In the data rows, the value 128 means zero.
Each row of this table is followed by its label. One hidden rule gives the labels. It looks at one to three of the table's principal directions, none of them among the few with the most spread.
[153 144  81 122 145 137 115 138 100 137 123 109 150 105 139 125 149 161
 115 141 126 115 107 142 151 138 109 133 148 119  97  91 156 128 157 117
 168 132 132 123 132 147 101 148 146 133 108 156] 1
[136 133 110 117 127 164 117 110 137 132 117 114  76 105 120 103 136 153
 127 111 112 121 113 125 187 104 126 134 130 122 123  99 117 160 121 119
 138 119 131 118 127 119 148 142 156 123 132 151] 5
[154 117 177 135 108 108 115 124 163 126 104 106 104 118 149 136 131 125
 135 124 134 133 148 117 131 148 126 101 106 114 185 109  46 130 134 113
  98 113 144 163 180 108 152 112 141  95 144 117] 7
[178 138  70 128 149 137 120 178  87 117 156 109 172 143 165 134 191 157
 119 137 146 136  82 136 150 119 127 122 141 104 135 113 158 147 136 120
 179 127 135 123 131 183 100 147 167 169 126 155] 5
[145 106 164 123 124 105 119 138 133 119 132 113 111 123 128 129 137 124
 124 127 133 137 122 144 133 119 133 117 114 142 126 121 112 128 137 121
 116 110 122 113 133 143 122 126 143 119 145 118] 8
[112 129 112 113 120 136 129 130  95 139 135 169 144 129 100 126  96 132
 165 156 126 140  83 126 131 102 130 113 119 157  85 134 177 146 121 117
 177 129  85 100 105 156  84 138 149 149 124 148] 5
[155 105 139  97 106 122 119 151 118 141 102 118 117  91 133 126 126 146
 132 150 143 157 107 157 176 120 119  95  98 157  91  94 100 142 146  84
 159  91  90  83 135 164  70 117 183 115 164 131] 5
[132  88 184 113  76 141 124 161 177 121 107 122 129 129 152 132  78 119
 124 149 143 163 116 126 152 142 152 102 112 158 141 118  80 116 115 102
 114  95  92 101 134 147 128 111 166 136 209  90] 3
[153  99 132 119 117 116 117 147 135 122 130 105 157 135 138 131 156 101
 119 109 136 133 118 139 130 119 141 108 114 131 146 131  90 151 121 127
 126 100 131 118 158 167 119  91 160 151 146 106] 3
[116 136 160 131  90 118 116 149 137 129 114 153 157 133 139 144  97 104
 111 159 148 143 144 120 117 136 140  94 125 148 144 132 105 118 130 133
 129 130 114 121 140 114 123 128 131 105 156 115] 5
[ 92 139 101 123 129 179 121 141 159 146 115 144 109 113 123 103  27 172
 146 174  99 114 108 103 163 152 123 171 164 140  81 102 171  76 136  99
 141 138  95 101  69 108 144 170  99 152 156 128] 1
[105 119 154 121  87 169 123 139 198 130  90 126 102 110 144 116  43 141
 119 158 120 137 147 111 157 172 138 141 143 144 130 101  92  81 132 103
  99 111 112 117 115  97 166 131 116 126 192  98] 1
[104 127 170 120 105 120 150 141 128 139 104 162  95 115 133 140  96 149
 128 156 150 160 138 141 151 102 138 111 117 160 104 122 130 113 112 104
 140 130  87  92  89 108 109 158 142  82 176 136] 5
[111 139 119 124 132 112 138 142  83 134 143 170 153 132 112 142 114 126
 145 151 145 142  90 131  99 102 130 111 123 148  87 139 188 132 110 133
 166 134  94  88 103 147  82 162 131 148 139 151] 1
[119 141 121 125 142 113 145 144  94 140 125 139 120 111 127 138 132 137
 114 143 146 138 138 156 131 115 111 135 124 148  77 130 164 107 137 124
 139 135 110  82  88 116  86 153 115 109 132 146] 5
[ 83 150 113 143 163 102 125 120 120 118 146 182  78 151  93 116 122 143
 183 128 114  97 105 106  71  85 155 137 153 109 155 129 166 124 104 140
 137 161 145 147  92 109 180 190  75 137 120 161] 5
[ 87 140 123 126 136 128 140 139  78 136 137 189 152 134  91 150  76 119
 126 168 153 136  70 135 105 119  91 137 144 195  46 143 251 109 148 151
 154 155  77  58  80 122  68 163 138 155 110 194] 1
[ 90 131 173 128  97 144 141 107 163 129 110 164  83 124 111 131  53 117
 144 145 125 139 148 106 121 134 132 134 117 151 127 135 119 101 112 128
  90 117 110 118 108  73 156 136  98 116 161 122] 1
[141 131 116 136 149 136 116 111 132 112 137 105 110 129 128 124 166 138
 111 103 132 104 111 127 132 130 112 138 143 113 147 115 133 149 141 151
 111 129 157 142 157 121 151 132 143 141  96 157] 8
[145 129 109 123 150 101 112 137  77 119 152 112 158 132 137 137 191 144
  92 128 151 126  86 144 117  89 111 109 129 131 106 111 173 165 135 153
 153 137 119 113 137 155  73 148 170 141  90 166] 3
[139 108 132  99 123 124 129 131  87 134 128 134 128 110 120 137 148 145
 114 130 150 139  86 164 159  82 126 102 112 160  71 107 153 161 126 115
 168 104  86  70 121 162  63 136 186 124 143 147] 3
[121 130 133 121 138 136 112 115 131 129 119 128 111 114 133 131 125 166
 109 135 128 110 106 117 128 120 124 125 158 122 130  79 152 126 132 129
 139 150 127 145 139 118 144 171 149 114 131 159] 6
[103 149 122 128 149 137 114 111 101 139 145 162 111 123 106 122 100 181
 138 154 121 116  68  98 139  92 120 127 154 130  99  99 207 145 116 131
 171 163  95 122 108 122 120 205 151 124 114 181] 8
[116 142  98 136 134 145 110 116 145 132 137 131 147 136 117 109 104 130
 153 126 111  98 121  99 114 173 137 127 140  85 156 137  99 132 128 124
 134 129 143 155 159 135 154 119  98 146 121  93] 3
[134 161  72 138 162 131 125 125  83 137 149 134 175 136 144 138 167 163
 135 136 134 105 106 118 112 112 125 119 151  92 133 120 171 153 118 139
 182 163 138 164 145 144 109 162 137 137  80 160] 1
[123 131 110 126 142 123 125 137  89 120 149 144 157 149 132 139 168 146
 113 131 156 127  86 134 123  97 128 107 141 132 125 131 173 165 124 145
 166 150 114 123 133 156  95 144 171 137 103 160] 3
[121 128 117 133 157 117 127 122 115 127 142 117 129 134 127 123 155 147
 108 116 125 117 118 128 127 111 118 144 145 119 121 126 160 136 127 141
 129 150 131 134 118 131 125 144 134 127 100 143] 6
[136 121 152 136 150  70 133 138 108 133 143 137 114 130 116 131 159 125
 159 114 133 134 119 137 111  84 144 106 107 120 140 143 115 148 101 119
 141 128 125 120 129 149 120 148 130 111 139 128] 5
[146 117 220 138 115  79 137 131 140 131 107 123  93 115 160 162 135 141
 124 141 150 156 152 127 119 104 126  96 106 141 162 104  96 116 117 118
 106 142 120 156 148  95 131 159 155  60 152 149] 4
[123  99 122 114 139 100 158 149 105 120 146 143 143 136 110 127 155 122
 149 108 146 151  98 165 106 108 160 118 116 136  98 155 149 141  97 114
 156 102 109  81 108 200  96 124 140 160 174 104] 3
[151 126 127 139 169  94 159 128  89 117 165 119 119 143 127 140 205 123
 126  85 135 134 137 154 111  93 137 144 120 108 128 157 157 137 108 140
 126 131 153 125 110 147 128 141 117 125 118 134] 8
[166 100 178 114 132  60 112 150 129 140  94  85  82  86 153 127 179 157
 115 125 135 148 144 159 156  91 126  93 102 128 138  73  61 134 138  87
 132 121 122 126 142 141 104 143 170  57 160 132] 5
[163 124 112 121 140 112  94 135 134 137 100  82 124  95 152 127 158 147
 113 126 124 104 125 134 132 140 105 116 134 108 144  65  86 128 159 114
 129 126 151 149 171 127 125 130 146 118 119 148] 5
[157 123 113 104 139 114 124 132  88 145 117 109 116  94 144 130 172 175
 131 134 140 137 101 152 156  92 118  95 107 120 100  83 122 160 126  98
 176 121 105 114 137 157  68 150 176 108 131 151] 1
[120 101 117  95 146 140 150 121 108 138 130 140  86 104 102 112 112 184
 158 133 121 136  80 158 161 104 134 142 127 146  53 104 179 128 124  83
 170 108  83  81  82 173  89 155 152 138 158 134] 6
[148 114 127 124 127 156 133 109 162 116 133  88 102 123 133 112 134 120
 133 108 109 130 156 127 141 157 123 153 112 117 141 137  97 124 136 127
  85 100 151 152 143 127 153  86 114 149 116 101] 8
[119 160  84 149 146 140  97 128 147 125 139 121 146 142 140 108 124 154
 139 141 112  90 125  89 118 156 132 133 158  76 176 120 109 132 135 135
 134 150 157 181 154 117 167 143  99 142  94 120] 5
[128 128  86 116 160 115 152 123  43 120 175 158 143 149  97 127 188 150
 147 116 138 135  71 165 128  62 141 126 123 138  67 154 221 176 114 134
 196 132 102  90  82 190  63 148 154 148  92 155] 3
[138 127 138 136 130 114 127 110 131 122 149 137 132 137 100 125 130  93
 163 108 112 116 144 128 109 136 148 125 114 117 147 162 103 136 125 131
 120 108 152 145 153 142 154 103 100 130 119  95] 8
[140 133 144 152 119 123 114 135 161 117 143 118 160 147 140 128 119 108
 139 125 127 116 144 108 113 171 150 116 130  97 184 153  74 126 125 132
 112 118 154 163 176 136 168 111 108 132 136  79] 8
[127 134 101 125 145 142 105 125 144 125 129 108 117 123 144 110 130 173
 119 137 113 101 121 111 132 141 130 140 156  93 144  87 124 118 140 119
 131 137 141 160 133 126 152 152 117 132 122 125] 3
[174 150  92 118 130 156 109 160 113 145 112  86 151  91 183 137 142 176
  75 158 140 128 132 131 182 158  96 127 142 104 109  67 119 106 162 102
 153 123 126 117 140 122  95 154 151 113 144 141] 5
[123 158 101 134 110 169 148 131 126 123 132 132 168 144 162 140 117 138
  95 148 131 135 170 117 124 170 133 149 147 106 130 136 144  90 134 135
 126 137 139 153 107 103 135 125  89 125 128 103] 3
[130 124 136 129 138 119 112 124 163 134 120 115  92 115 123 109 110 134
 140 123  95 108 159 115 135 136 139 149 137 107 149 108  89 100 135 107
 105 122 150 150 124 111 178 133  88 109 145 101] 1
[119 142  73 132 148 164 178 146 105 118 157 157 112 154 122 113 156 149
 151 111 121 145 130 151 172  81 165 173 147 127 102 172 191 132  92 119
 167 131 131 102  43 154 148 148 115 152 140 135] 5
[112 114 124 117 120 130 124 120 161 127 113 125 109 121 114 106 109 126
 140 116 113 122 139 122 118 154 144 131 127 110 142 120  84 119 124 110
 111 107 135 132 134 135 154 108 104 135 160  89] 3
[114 133 138 126 139 120 144 129 109 125 150 148 101 134 123 127 132 149
 123 128 126 146 115 119 133  74 141 140 128 130 108 128 176 130  90 132
 132 133 108 105  78 121 128 176 125 128 151 145] 3
[ 92 130 113 141 130 105 145 112 131 108 129 146 132 149  91 119 158  66
 133  88 130 117 162 155  78 119 146 137 127 142 137 186 122 144 120 171
 101 128 164 124 122 124 152  84  88 142  97 117] 5
[129 103 172 128 109 127 141 120 174 117 113 115 107 121 121 132  96  84
 131 117 114 141 168 134 108 154 130 151 118 157 132 140 111  88 134 134
  68 108 144 134 128 110 166  95 102 137 149 109] 8
[109 133 130 144 138  99 139 117 100 107 150 148 129 160 104 132 176  94
 122 101 141 133 118 138  96  77 131 126 123 148 133 171 166 167 111 178
 118 146 139 121 114 123 125 123 133 138  82 163] 1
[125 152  56 139 158 169 163 118  79 108 164 140 145 160 117 134 190 113
 113  92 143 121 110 152 131 100 114 167 146 137 101 177 217 160 122 179
 140 142 152 108  96 131 119 118 132 182  63 182] 1
[129 130  46 119 154 146 141 137  78 130 136 135 160 130  95 114 158 121
 139 119 134 127  79 166 151 124  95 152 136 163  59 156 204 159 158 137
 173 127 118  78 102 178  69  97 159 185  69 177] 5
[126 115  74 141 148 140 132 127 131  89 175 126 151 187 105 104 194  86
 150  71 124 113  99 131 107 109 159 143 136 111 174 194 135 188 104 170
 122 118 170 143 140 183 166  76 132 210  87 118] 1
[122 145  63 148 177 122 134 127  70 123 188 165 172 168  80 123 159 102
 181 101 120  99  61 127  98  86 137 141 142 125 111 189 213 177 103 163
 177 145 138 110 116 178 120 140 125 201  69 163] 2
[122 148 101 152 164 104 155 132  66 110 191 176 162 180 101 140 183 111
 161 110 144 130  96 135  97  74 150 128 133 127 131 199 207 170  97 163
 167 150 136 126 107 166 119 146 128 157  83 157] 4
[136 128  98 113 137 151 128 111  95 150 141 128 146 111 106 118 117 143
 144 128 117 124  92 131 165 122 113 126 115 130  73 131 154 159 124 113
 170 114  96  97 129 158  78 124 154 143 111 127] 8
[112 142  83 128 158 114 158 113  46 128 174 169 192 165 107 149 181 110
 139 110 132 119 115 148  76  69 150 126 136 128  95 174 220 159  96 162
 185 162 126 133  98 165  88 134 119 146  74 143] 6
Here are more rows. What is the label of each one?
[ 86 133 114 131 144 111 145 123  98 112 157 176 133 159  91 121 147 121
 137 119 138 128 108 140  98  91 154 131 142 140 112 169 187 150 108 152
 150 143 122 109  93 151 125 142 117 140 114 136] -> 3
[135  88 166 128 122 118 148 122 185 110 128 113  59 138 119 105 143 115
 170  76 115 138 148 136 143 114 174 133 100 108 180 153  42 142  87 103
  86  81 149 132 132 145 191  96 118 133 185  74] -> 1
[140 126 143 146 125 108  93 110 173 119 103  93 102 131 139 118 163 110
 133  93 125  97 144 107 109 147 127 100 122  86 225 114  21 161 133 142
  89 137 180 191 205 101 184  98 131 107 104 122] -> 5
[150 102 191 125  86 113  96 132 178 125  96  96 122 114 145 130 106 103
 105 136 126 131 160 128 146 157 127 105 110 143 162 105  39 116 158 116
  87 102 133 142 173 111 144  87 143  90 149  92] -> 1
[147 123 122 130 135 109 119 137 117 112 151 112 127 149 141 120 180 138
 122 110 127 134 111 119 123 100 147 116 122  96 163 123 113 156 109 131
 132 124 139 143 131 151 135 135 139 137 133 121] -> 3
[158  95 191 125 124  50 100 153 131 118 127 114 117 124 139 135 187 125
 139 119 156 140 113 147 117  81 161  55  97 125 183 112  50 176 112 113
 139 110 127 136 188 176 119 131 183  92 161 115] -> 5
[136 134 136 137 101 119 106 140 153 135 110 113 143 130 150 120 129 116
 127 128 125 127 155 113 138 140 147  96 114  98 180 128  38 143 118 116
 128 125 138 151 159 121 143 107 125 100 146  85] -> 5
[112 133 112 126 123 170 134 142 136 126 139 156 125 144 133 127  71 156
 144 153 120 127  86  99 138 131 138 151 154 128 116 114 176 101 113 116
 143 130 104 111  86 124 146 167 120 168 165 138] -> 8
[125 145 157 128 108 143 128 111 133 138  94 120 124 101 136 152  97 101
  74 151 136 138 181 127 123 177  70 142 128 164 106 113 143  80 181 151
  82 152 134 135 135  57 116 114 114  86  98 158] -> 8
[123 140 124 121 106 158 104 128 150 147  77 101 138  93 154 128  87 150
  74 166 133 126 145 119 159 190  75 132 145 142 109  79 114  97 184 121
 115 146 116 132 145  84 104 119 144  98 113 145] -> 1
[110 124 119 138 126 142 121 133 168 113 137 145 135 154 118 115  99 118
 158 124 125 111 116 102 106 168 151 130 143 105 176 149  97 124 121 126
 114 115 145 147 152 141 177 111 105 166 149  95] -> 1
[151 107 128 118 106 143 118 163 184 131 107  91 121  98 150 104  92 143
 144 139 130 138 135 140 171 187 144 119 111 111 131 114  36 109 134  75
 119  62 121  97 153 161 131 103 126 147 205  58] -> 5
[106 156  80 140 133 131 133 108  91 128 137 163 170 152 100 128 140 108
 154 126 129 114 112 122  92 134 123 120 133 122 128 163 160 158 131 154
 160 153 137 147 136 134 111 109 117 146  66 148] -> 5
[119 135 122 136 144 103 133 123 106 130 127 144 127 133 118 135 146 130
 142 123 127 115 123 138 105 102 132 126 137 130 126 128 150 132 126 135
 146 152 135 137 116 124 127 145 121 114 104 153] -> 5
[105 154 115 130  80 187 150 127 164 147  84 151 148 111 125 133  31  79
 150 165 128 143 196 123 123 239 103 139 112 149 115 166  89  66 165 115
 101 119 129 127 131  82 128  66  66 128 137  89] -> 5
[ 99 142  83 127 127 153 139 111  87 135 130 160 152 146  95 124 120 114
 135 129 124 128  91 129 136 102 104 142 134 163  81 154 201 158 132 153
 160 154 104 103  91 125  89 113 147 154  67 177] -> 5
[110 115 123 110 128 113 145 119  99 140 121 158 150 124 102 136 131 117
 147 123 138 127 123 158 107 116 143 107 121 144  96 142 139 141 121 117
 166 127 109 109 127 161  91 113 135 117 133 115] -> 3
[126 150 101 131 106 175 143 116 139 121 127 110 144 143 153 125 139 105
  93 115 118 138 190 116 128 159 131 148 125 102 149 151 108 115 123 149
 100 137 155 160 116  95 149  92  89 126 115  93] -> 3
[135 137 163 150 122 141 134 119 160 116 135 122 118 139 150 149 106 118
 119 128 123 116 161 109 116 141 133 149 142 123 160 131 125  93 123 147
  84 133 154 161 135  79 184 142  99 122 130 126] -> 8
[124 144  99 141 140 108 133 131  72 133 161 159 195 161 110 143 148  95
 144 123 129 123 101 123  91  96 134 117 128 129 118 170 180 157 107 157
 168 152 123 124 121 153  96 128 127 153  88 142] -> 1
[122 144  94 118 172 134 169 111  70 148 125 136 104 106 112 137 153 156
 101 122 117 143 134 150 146  98  78 186 147 155  47 116 248 102 146 133
 144 170 120 106  53 105  92 163 128 111  85 207] -> 8
[111  98 159 135 114 130 113 123 180 110 137 137 120 151 106 114  72 115
 178 124 118 114  78 100  97 157 154 121 130 126 163 138 101 131 112 125
 106 105 121 135 157 151 170 118 126 178 159  97] -> 8
[116 140 128 154 130  94 127 111 108  99 165 158 172 186 123 146 189  90
 146  97 146 105 127 120  54  88 175  89 127 100 201 177 113 184  87 180
 134 142 164 180 170 140 156 114 118 139  87 118] -> 3
[123 152 118 137 116 163 125 148 122 128 130 127 167 133 159 142  89 151
  82 170 141 136 114 111 143 165 101 146 156 138  99 114 182  92 150 140
 132 148 106 113 105 103 107 157 131 138 127 145] -> 8
[115 129 146 121 100 169 136 147 157 135 123 148 118 122 140 132  36 139
 135 168 120 143 127 104 145 149 138 146 133 143 104 116 141  74 115 104
 118 109  94  96  87 104 141 156 103 146 196 106] -> 8
[145 109 139 123 140  80 104 162 109 121 138 118 155 131 147 137 170 155
 113 133 152 124  78 140 115  91 149  89 138 119 138  93 126 152 117 120
 164 125 115 115 150 178 102 164 175 130 157 134] -> 3
[ 91 110 142 118  86 158 136 127 187 144  87 139 103 108 103  97  34 121
 157 140 121 142 134 127 172 182 131 131 108 150 102 148  61 114 127  88
 111  84  90  76 118 123 126  84 119 132 184  71] -> 5
[ 95 127 142 124 104 104 136 100 125 136  94 161 131 131  96 134 130  73
 144 108 133 122 167 144  84 130 139  96 108 140 147 155  78 144 127 139
 124 138 139 141 147 110 128  78 108  88 114 111] -> 5
